In the data rows, 128 means zero.
In each game, the first row plays the second. By how much does the first row win? 15 means about a draw, 30 a big win and 0 a big loss. Wins can go round in a circle. Each row has two weighted sums of its numbers, A and B, taken from their middle values. A row wins by its A times the other's B, less its B times the other's A.
[138  73 104 181 135 145 143 109 138 135 158 159  92  76 126 124]
[118  79  95 166 144 176 136 112 132 145 172 156  89  71 127 128] -> 14
[ 74 123 107 156 147 221 133 112 145 122 190 125  93  99  95 124]
[ 97  93  96 114 152 201 135 121 117 167 190 121 120  81 122 128] -> 13
[103  97 167 192 136 149 136 120 139 103 147 164  97  89 107 131]
[156 129 121 105 100 107 123 130 156 101  92 104 140 200 130 120] -> 13
[107 172 126 107 173 108 119 154  95 152 133 106 174  93 126 142]
[184 111  55 161  95 110 154  89 164 138 150 128  86 114 125 112] -> 20
[160 163 109 120 109  82 136 124 146 110 116  73 170 167 103 127]
[129 120 100  70 131 138 138 100 114 201 174  89 121 110 152 114] -> 24
[ 96  95  86 121 142 205 143 110 134 157 198 105 126  92 108 123]
[146 171 113 102 112  97 136 119 151 116 122  66 170 176 100 121] -> 13
[125 121 155 150 100 157 124 136 151  66 101 131 128 185 103 125]
[116 109 198 162 129  93 116 168 105 105  80 204 114 109 152 145] -> 13
[110  94  72 132 133 203 143 104 143 155 198 112 115  93 104 120]
[114  97  73 147 135 186 145 104 142 147 190 117 118  86 106 126] -> 12
[ 99 174  99  83 155 151 129 137 114 156 161  72 183 116 102 135]
[142 139 134  64 148 101 126 108  95 192 139  91 148 114 158 127] -> 12
[153 157 110  65 114  83 140  83 132 183 139  71 125 153 154 110]
[130 145 114 127  98 149 133 120 167  84 125  92 141 189  91 119] -> 14
[145 162 151  51 145  84 113 128 111 153 104  78 156 165 159 123]
[144 140 123 110 102 115 115 150 141  95  80 119 145 197 131 129] -> 11
[100 151  87 117 122 185 144 113 162 116 183  69 143 149  74 116]
[ 72 159 114 142 166 192 123 137 118 131 169 125 125  87 103 135] -> 11
[104 217 139 141 136 163 107 165 109  83 104 136 132 147  98 136]
[157 149 119  72 146  86 126 112  97 188 128 102 135 113 168 123] -> 5
[122 151 159 150 155  76 115 162  96 125  90 169 143  96 145 145]
[126 137 139 154 102 147 130 125 159  71 115 112 134 179  92 123] -> 14
[139 160 110  68 120 103 143 101 141 158 156  46 165 153 116 120]
[136 107  84 104 136 144 137 103 107 193 167 133  99  82 163 121] -> 15
[127 139  82  99 122 152 147 104 153 146 181  47 158 142  87 115]
[145  74  93 173 139 140 140 109 129 146 156 163  87  72 139 126] -> 11
[175 127  44 143  88 119 158  83 175 142 162 105  84 133 119 104]
[136 135 154 150 150  66 114 156  98 130  89 176 139  96 156 143] -> 11
[189 137  52 139  93  84 153  81 164 146 141 113  86 135 137 109]
[143 169 121  89 112 104 123 130 144 110 105  81 163 191 119 120] -> 15
[177 130  50 136  83 108 155  81 177 140 158 103  90 145 120 103]
[ 73 147 104 147 156 199 129 128 128 130 180 117 127  96  91 129] -> 11
[105  95 212 178 132 117 123 145 120  99 107 199  96  97 135 141]
[142 115 105 145  93 144 141 105 182  87 138  90 126 182  92 114] -> 15
[165 118  53 141  86 124 161  87 177 134 169  93 100 140 108 107]
[136 115 102  89 145 130 132 109  99 198 156 112 117  89 165 126] -> 15
[131 141 166 157 112  99 123 156 129  80  80 156 146 155 113 139]
[156  96  61 161 114 144 153  95 152 144 175 123 103  94 113 117] -> 12
[106 100 110  69 135 178 139 105 117 193 189  93 123 107 138 119]
[122 151 144 123 170  91 109 157  85 149 103 160 146  86 159 143] -> 18
[102 124 118 162 155 155 131 131 118 134 158 151 124  71 116 135]
[123 143 148 147 102 158 120 143 145  68  99 130 132 183 100 126] -> 13
[152 108  46 141 100 159 157  87 164 151 185 106  93 110 111 111]
[148  81  80 168 132 145 140 104 136 150 159 157  88  74 137 125] -> 8
[ 80 152  89 105 139 203 134 124 144 129 187  74 153 137  78 124]
[126 103 167 154  96 145 126 138 151  67  96 140 128 182 108 129] -> 18
[ 81 160 110 158 142 202 130 118 147 103 174 106 120 119  76 126]
[130 181 140 120 119  97 107 174 111  98  69 146 155 164 134 141] -> 21
[128 118 175 171 106 105 127 152 137  75  87 157 135 151 111 137]
[ 94 109 174 187 131 179 135 113 152  88 156 146  91 108  92 126] -> 14
[106 116 204 171 133 110 118 158 112  99  96 198 110 100 138 143]
[129 126  95  94 154 139 134 107 106 180 168  95 158  90 129 133] -> 15
[115  83 212 184 117 118 129 139 134  84 100 189 106 117 126 137]
[153 138  56 112  85 128 158  83 175 150 174  78 109 148 110 105] -> 4
[147 121 139 121  99 102 115 152 138  92  72 138 149 189 138 131]
[134 135 149  52 151 100 120 117  93 189 133  91 151 127 166 121] -> 19
[ 94 225 135 128 154 136 103 176  91 110 102 147 145 123 117 141]
[124 152 153 109 163  81 104 169  81 143  81 168 143 107 174 145] -> 11
[135  86 144 160 153 106 121 136 102 145 117 185 102  72 164 140]
[159 165 100  77  99  80 141  91 154 156 136  67 121 174 141 105] -> 11
[112  82  79 156 133 196 144 102 146 144 191 133  98  86 109 120]
[130 162 149 105 148  76 101 174  85 128  68 170 149 134 168 146] -> 16
[131 128  84  87 127 138 146 100 129 179 186  71 146 115 116 119]
[136  83  68 147 137 171 138 104 127 165 171 157  87  72 142 121] -> 12
[139 121 165 148 100  91 121 156 131  85  72 158 145 166 130 139]
[166 104 127 145  90  98 134 121 166  92  99 111 135 181 113 123] -> 14
[181 140  73 114 113  86 153  96 145 156 153  82 136 122 120 114]
[131 124 130  65 155 121 126 106  92 199 148 100 132 107 168 121] -> 11
[108 217 138 134 138 137 103 177 102  93  90 146 143 143 112 138]
[147 159 116  83 111 103 124 125 150 114 104  82 153 195 125 121] -> 9
[141 137 116  67 144 109 128 106  98 197 147  95 131 109 168 124]
[123 137 112 155 101 156 140 112 174  84 143  90 135 167  78 122] -> 18
[125 166 160 131 132  87 106 183  96 106  66 170 147 138 148 144]
[130  69 186 167  94 124 131 135 154  72  91 164 120 166 119 130] -> 21
[154  66 159 176 132  72 129 134 121 126  97 187 107  95 156 138]
[133 159 146 128 116  98 109 174 111  94  66 153 153 168 137 137] -> 15
[103 134 115 144 160 147 130 128 108 150 158 130 140  73 118 140]
[149 128 160 155 116  63 121 154 123  96  73 154 152 140 137 143] -> 18
[120  89 107  96 154 164 125 114  94 194 164 136 108  80 167 127]
[ 73 144  97 111 150 207 131 128 135 139 188  86 150 112  89 128] -> 14
[151 172 103 114 116  91 142 127 149 115 124  63 181 154  98 127]
[ 98 111 107 101 165 180 128 123 103 172 178 114 144  83 125 134] -> 15
[192  75 101 168  86  89 146  92 175 112 122 130  95 146 130 114]
[139  82  66 153 133 164 140 103 131 162 172 154  85  74 140 123] -> 16
[122  78 165 169 151 111 123 136 110 137 117 194  93  73 159 138]
[119  66 197 188 102 136 139 120 157  75 117 160 105 139 107 129] -> 11
[113 214 128 122 130 130 105 172 110  93  89 131 156 159 114 138]
[136 187 137 114 147  67 117 163 103 120  85 114 178 136 133 143] -> 11
[ 83 150  87 119 137 198 138 121 148 124 187  76 149 134  77 121]
[122  70 207 168 104 117 123 149 136  76  82 186 116 152 133 136] -> 25
[110 199 131 145 125 137 120 149 136  83 119 112 158 149  84 134]
[ 97 162 163 180 142 145 125 140 125  97 127 147 121  99  98 138] -> 1
[136  89 138 155 159 105 117 137  98 150 119 184 102  72 168 137]
[164 119 124 125  93  93 127 130 158  95  92 110 142 189 127 122] -> 15
[137 109 128 171 149 104 132 127 117 135 133 161 127  74 129 135]
[122  59 203 170  96 126 128 137 149  73  90 178 111 159 128 132] -> 17
[123 129 161 159  99 145 126 140 147  67 100 136 130 174  99 130]
[123  57 201 169  96 126 129 137 149  74  89 176 112 161 128 133] -> 15
[145 179 113  86 122  87 128 133 134 122 106  73 178 175 120 126]
[124  92  92 110 146 163 132 105 101 189 168 144 101  77 162 125] -> 15
[149  79  79 167 131 146 141 104 133 152 161 159  84  75 139 122]
[126 107 115  79 153 145 129 110  93 199 161 109 123  93 162 124] -> 12
[165 120  74 124 129 110 137  99 116 180 149 136 104  83 163 118]
[109  99  88 152 139 189 141 112 133 146 185 131 115  81 104 126] -> 19
[184 155 103  94 122  61 142 103 127 159 124  79 151 136 139 115]
[138 129 119  69 151 115 127 107  95 199 147 103 124 104 168 125] -> 7
[168 131  77 114 130  97 141 100 114 184 144 123 106  91 162 119]
[132 189 105  96 131  99 131 136 129 126 129  59 188 157  99 131] -> 19
[ 81 180 109 148 142 189 128 135 139 110 167 103 135 116  76 128]
[123  85  75 171 122 185 146  98 155 133 185 131  98  94 101 118] -> 19
[120 137 118  55 138 142 139 104 121 182 170  58 158 131 124 118]
[140 149 133 153 102 106 137 133 152  82 103 113 156 165  96 127] -> 11
[133  70 191 176  96 118 132 134 153  73  95 160 118 154 121 132]
[101 188 109 146 132 160 133 134 142  98 148  90 156 139  70 127] -> 15
[181 161 121 106 120  48 128 119 127 137  92  99 154 153 143 122]
[113 123 202 167 118 125 118 161 122  74  85 185 117 139 120 138] -> 13
[186 133  84 120  89  78 148  88 174 126 122  95 110 171 130 109]
[134 155 114 112 103 133 119 142 147  89  96 108 146 199 116 125] -> 15
[ 98 170 167 164 153 125 115 155 101 111 118 172 116  88 125 142]
[117 211 122 120 128 131 107 169 117  92  92 123 155 166 109 136] -> 18
[130 177 145  77 159  88 110 157  85 151  92 108 178 130 153 139]
[115  60 181 188 104 158 141 106 173  75 137 142  92 144  99 123] -> 4
[173 147  71  94 103  88 153  93 145 168 157  71 120 141 129 110]
[112 198 131  81 156 105  99 171  89 132  84 125 170 148 149 145] -> 13
[ 84 113 101 153 150 204 136 116 139 132 187 125 110  89  96 127]
[146 157 148  55 128  83 120 116 128 151 111  70 138 182 150 120] -> 13
[131  90  76 136 142 165 137 107 119 173 173 146  97  72 142 124]
[139 108 162 136 150  72 108 160  92 140  75 191 122 102 178 144] -> 14
[132 177 138  91 140  84 101 168  95 128  67 145 159 154 162 142]
[120 114 132  66 156 141 123 116  92 196 156 102 140  99 162 125] -> 15
[128 102  94  92 141 148 134 101 101 197 170 126 108  87 166 122]
[101 104  77 148 131 207 144 105 156 131 197 109 110 106  86 120] -> 13
[182  68 112 183 114  82 142 108 145 127 121 158  97 102 140 125]
[ 93 109 181 187 133 175 134 114 148  88 153 152  88 106  94 126] -> 6
[149 136 155 158 110  81 126 144 136  87  86 132 156 157 113 131]
[118 126  96 161 137 158 146 120 138 130 173 108 133  90  88 129] -> 12
[125 136 132  45 125 120 134 101 121 189 160  63 141 147 146 112]
[131  92 182 177 100 115 132 136 150  71  97 154 128 153 112 132] -> 13
[ 89 235 116 123 150 150 109 162 111 104 115 117 156 138 102 136]
[ 74 118 104 156 147 223 134 115 145 124 189 127  93  98  96 124] -> 9
[132  91 184 182 101 114 133 135 149  75 103 154 127 143 107 134]
[117 114 107  62 127 156 140  97 121 197 182  81 128 120 141 113] -> 18
[119 178 146  94 160  87  99 172  83 137  78 156 157 125 164 147]
[118 120 150  54 161 129 118 120  84 193 142  98 149 115 166 127] -> 12
[147 127 125 110  98 116 116 144 146  95  82 122 144 200 133 125]
[114 146 165 160 110 159 120 143 143  62 106 138 127 167  95 128] -> 16
[165  94  55 162 118 133 145  94 141 153 158 156  73  85 147 118]
[124  83  78 171 127 175 148 103 154 134 184 132  93  90 104 122] -> 17
[123 114 148 158  98 160 131 124 164  68 117 118 124 179  93 124]
[143 160 140  53 121  86 124 111 133 157 118  67 150 176 147 117] -> 10
[132 155 153  72 168  90 106 142  83 167 100 117 161 116 170 139]
[175 161 106  82 121  64 138 100 124 163 123  72 152 146 147 118] -> 24
[107 197 132  81 163 105  99 172  83 135  86 134 164 142 154 145]
[151 137 121 104 100 101 120 138 148 100  88 112 148 197 131 126] -> 14
[118 181 153 142 143  83 114 173  97 106  81 151 160 126 132 145]
[113 201 133  79 159 101 102 167  93 138  91 114 173 142 140 147] -> 7
[101 122 206 172 138 128 118 156 112  93 102 198  99 100 130 142]
[136 127 164 136 143  69 108 166  95 129  72 183 139 109 168 146] -> 16
[ 76 128  96 115 149 210 133 124 136 143 194 101 141 106  89 126]
[137 144 103  71  99 129 144  95 164 145 157  51 129 183 115 109] -> 23
[132 145 122 133  99 140 124 137 156  80 106 107 143 192 100 124]
[136 112  65 130 128 158 147 101 139 162 188 104 124  91 110 120] -> 15
[176 113  45 157  91 122 155  81 170 139 161 120  84 120 123 110]
[112 222 127 127 132 143 102 173 106  91  92 136 143 154 111 138] -> 6
[ 91  94  84 122 132 221 143 106 149 147 205 104 114 108  94 118]
[138 191 120  84 141  85 127 134 115 142 117  72 196 136 121 137] -> 9
[131  95  91 111 144 161 133 107 106 186 168 138 107  75 155 124]
[ 86 135  98 154 129 212 140 108 164 105 184 101 110 125  78 119] -> 15
[102 184 134  68 174 126 109 153  87 156 120  97 184 121 139 139]
[135 175 131  81 140  92 102 166 103 125  69 131 159 166 159 139] -> 12
[143 143 149 124 116  73 111 169 110 110  58 161 150 158 154 141]
[108 104 193 157 145 107 114 158 100 125  98 209  97  86 162 143] -> 20
[153 116 133 120  95 103 122 141 150  92  81 125 140 195 132 126]
[130 128 140  96 175 109 111 137  78 171 113 150 142  87 171 142] -> 22
[143 133 124 112  97 125 115 146 143  91  83 121 143 200 130 127]
[155 144 119  74 144  81 130 107  99 189 128 103 134 112 173 124] -> 17
[142 104 111 155  90 145 142 103 184  88 142  96 120 176  88 113]
[ 94 106 111 173 130 202 143  99 162 110 184 123  96 108  85 119] -> 15
[152 127  53 112 109 126 152  89 144 179 180 103 106 106 133 109]
[167  90  63 173 101 131 154  90 166 133 163 136  86 105 117 113] -> 5
[107 175 136 114 172 109 110 162  82 147 109 146 155  90 148 145]
[122 128 146  46 148 120 123 111  96 192 145  82 147 126 165 128] -> 6
[ 76 186  99  98 157 173 126 134 119 132 166  82 179 129  91 134]
[119 122 124  59 140 133 134 105 104 200 165  89 132 113 159 118] -> 24
[139 145 101  73  99 122 142  98 163 148 157  52 135 180 113 109]
[113 100 208 174 112 129 123 155 128  75  89 188 111 133 124 140] -> 19
[149 155 146  54 147  82 119 119  96 175 110  88 145 144 170 126]
[124 142 150 144 104 155 116 150 138  67  93 137 131 184 107 130] -> 19
[142  79 107 174 140 133 135 112 128 143 149 168  98  70 138 128]
[157  77  71 175 120 143 143  98 145 146 157 162  71  82 140 119] -> 15
[113  86  79 120 137 192 140 106 125 174 194 118 115  86 123 121]
[144 110 176 165 110  77 127 152 126  88  76 164 142 143 132 137] -> 13
[148 161 127  61 111  84 130 105 144 152 121  69 130 185 143 112]
[129 102 161 157  94 147 126 130 159  69 103 136 125 182 103 126] -> 16
[152 176 113  91 115  87 131 121 144 123 117  64 173 173 115 122]
[147  51 180 149  95  88 125 147 140  93  69 180 123 164 156 135] -> 18
[174 144  86 104 114  83 152  91 135 166 152  76 141 119 131 115]
[132 101 129 101 171 132 114 128  84 182 133 146 122  78 175 133] -> 2
[ 88  97  92 151 149 211 136 116 136 140 191 135 100  85 106 126]
[127  85  85 125 146 172 131 110 107 180 167 155  92  71 158 126] -> 15
[141 176 139  74 145  76 107 151 105 136  82 109 169 162 152 135]
[106 120 205 177 131 124 119 155 116  86  96 192 109 112 125 141] -> 14
[129 141 158  58 166  97 110 134  81 176 107 111 155 126 176 131]
[131 112 132 150  93 159 134 111 175  76 126 105 121 185  92 119] -> 16
[147 147  83  81  98 111 152  88 160 167 164  53 122 159 124 105]
[ 85 185 120 151 133 189 127 131 144  90 157 104 131 137  73 128] -> 10
[120 178 117  69 130 122 131 124 137 141 143  46 183 163 106 123]
[106 164 181 176 130 141 120 151 123  80 108 159 118 118 101 138] -> 14
[146  89 162 141  90 100 122 150 140  86  71 159 136 179 140 133]
[145 124 126 116  97 120 119 144 147  90  83 124 143 199 129 125] -> 17
[121  95  99  90 143 162 132 105 105 199 171 129 105  86 163 119]
[167 160 130  75 117  70 123 117 134 138  96  89 141 180 151 117] -> 22
[158  81  63 171 117 143 144  97 145 148 160 160  73  83 140 120]
[131 101 183 166 100 114 126 146 141  72  85 160 134 160 118 134] -> 17
[135  96 165 187 105 112 136 128 155  76 113 143 129 142  99 130]
[140 142 160 139 112  86 112 166 119  90  67 156 150 161 136 140] -> 16
[124  75 195 163  98 131 126 142 141  70  84 176 116 167 127 134]
[ 91 111 103 126 165 179 132 131 111 160 176 125 130  76 120 134] -> 14
[106  97  78 139 145 196 139 107 133 153 192 123 113  84 108 127]
[102  93 193 183 141 132 127 130 126 108 128 189  91  83 129 136] -> 15
[134 182 138 112 137  73 109 166 101 114  72 137 169 153 141 141]
[134 169 143 131 117  88 113 163 119  93  72 145 161 165 128 138] -> 17
[136 120  69 119  93 162 153  88 183 129 181  75 115 159  88 107]
[ 92 108 100 131 161 194 129 125 117 155 181 127 125  75 120 131] -> 13
[127 145  80  99 116 153 152 105 149 149 182  53 160 130  95 116]
[ 97 182 152 170 143 138 121 149 118  95 124 146 138 106  97 138] -> 3
[111  79 170 170 151 124 123 135 115 134 126 195  85  71 154 138]
[119  99 174 169 100 157 132 126 158  64 113 139 117 168  96 126] -> 15
[118 132 101  67 126 157 144 106 135 169 186  52 154 138 108 115]
[140 149 113 102 104 124 116 141 147  97  94 104 146 202 124 124] -> 17
[112 109 133  50 147 142 130 110 101 200 163  86 136 121 157 120]
[189 144 112 113 111  45 132 112 134 137  96 100 143 155 146 125] -> 22
[104 216 146 143 140 156 111 165 111  82 107 138 135 138  97 133]
[107 204 127 137 123 142 120 150 131  85 115 106 158 162  89 128] -> 27
[117 161 165 141 150  89 108 171  92 121  81 185 135 102 152 145]
[ 79 100 106  93 158 215 130 120 116 167 192 100 139 100 115 129] -> 15
[160 160 126  73 108  80 129 105 149 141 109  76 120 188 149 112]
[120 155 150 135 163  88 107 165  85 135  85 172 146  98 157 145] -> 24
[122 139  84 103 120 151 151 111 149 149 184  61 159 132  83 115]
[159 121 119 132  90 107 135 119 168  91 107 102 136 189 112 119] -> 16
[110 213 128 127 133 140 111 167 118  88  96 123 155 158 101 134]
[ 94 142 129  71 180 155 116 135  92 170 154 102 172  99 136 136] -> 8
[130 147 156  65 169  92 105 147  80 169 100 125 156 121 173 136]
[133 140 135 133  99 134 120 144 145  78  91 124 141 192 112 128] -> 15
[ 77 187  98 112 142 193 130 127 143 115 168  77 154 141  78 127]
[105  90  68 140 127 204 147 102 154 145 200 114 108 100  99 120] -> 17
[136 147 111  55 117 126 142 101 145 160 159  48 156 162 117 113]
[ 97 229 135 137 148 143 105 171 105  97 106 141 138 129 108 137] -> 15
[177 156 132  93 125  50 120 128 119 141  89 100 158 155 151 124]
[136 128 125  67 151 120 129 111  97 197 149  95 131 103 162 124] -> 7
[ 93 156 136  69 176 144 116 146  86 167 141  95 178 108 136 139]
[163  64 126 176  89 121 148 100 180  89 130 120 109 156 106 117] -> 16
[129  89 113 168  94 174 147  96 186  87 157 104 105 160  85 112]
[121 165 154  68 172  98 104 150  78 160 101 119 165 121 166 140] -> 16
[ 88 222 109 125 143 168 116 154 128 100 136  96 152 146  85 128]
[108 164 150 133 164 100 108 171  86 133  94 177 132  92 154 150] -> 11
[134  87 147 155 158 103 117 135  99 148 115 190 103  73 168 139]
[117 146  94  80 130 158 145 105 144 155 177  48 169 136  94 122] -> 15
[146  79 167 146  94 101 127 144 145  84  73 160 132 177 137 131]
[100  83 182 176 148 138 127 128 121 125 135 194  80  74 141 135] -> 25
[166 162 133  71 131  58 122 127 119 146  93  93 150 163 155 126]
[123  97 103 120 159 161 125 120  98 175 161 144 117  69 151 133] -> 20
[ 94 138 171 185 136 169 131 127 138  86 145 144 103 110  87 129]
[175 128 145 131 135  43 121 133 110 136  79 145 147 119 159 137] -> 18
[140  76  92 178 131 149 144 101 142 139 164 152  89  77 126 125]
[ 92  96  98  90 144 210 138 116 126 169 198  95 134 101 112 124] -> 16
[111 216 121 122 129 139 108 167 113  92  95 122 155 164 108 136]
[182  81  99 168  88  93 152  98 176 106 129 118 109 148 115 114] -> 18
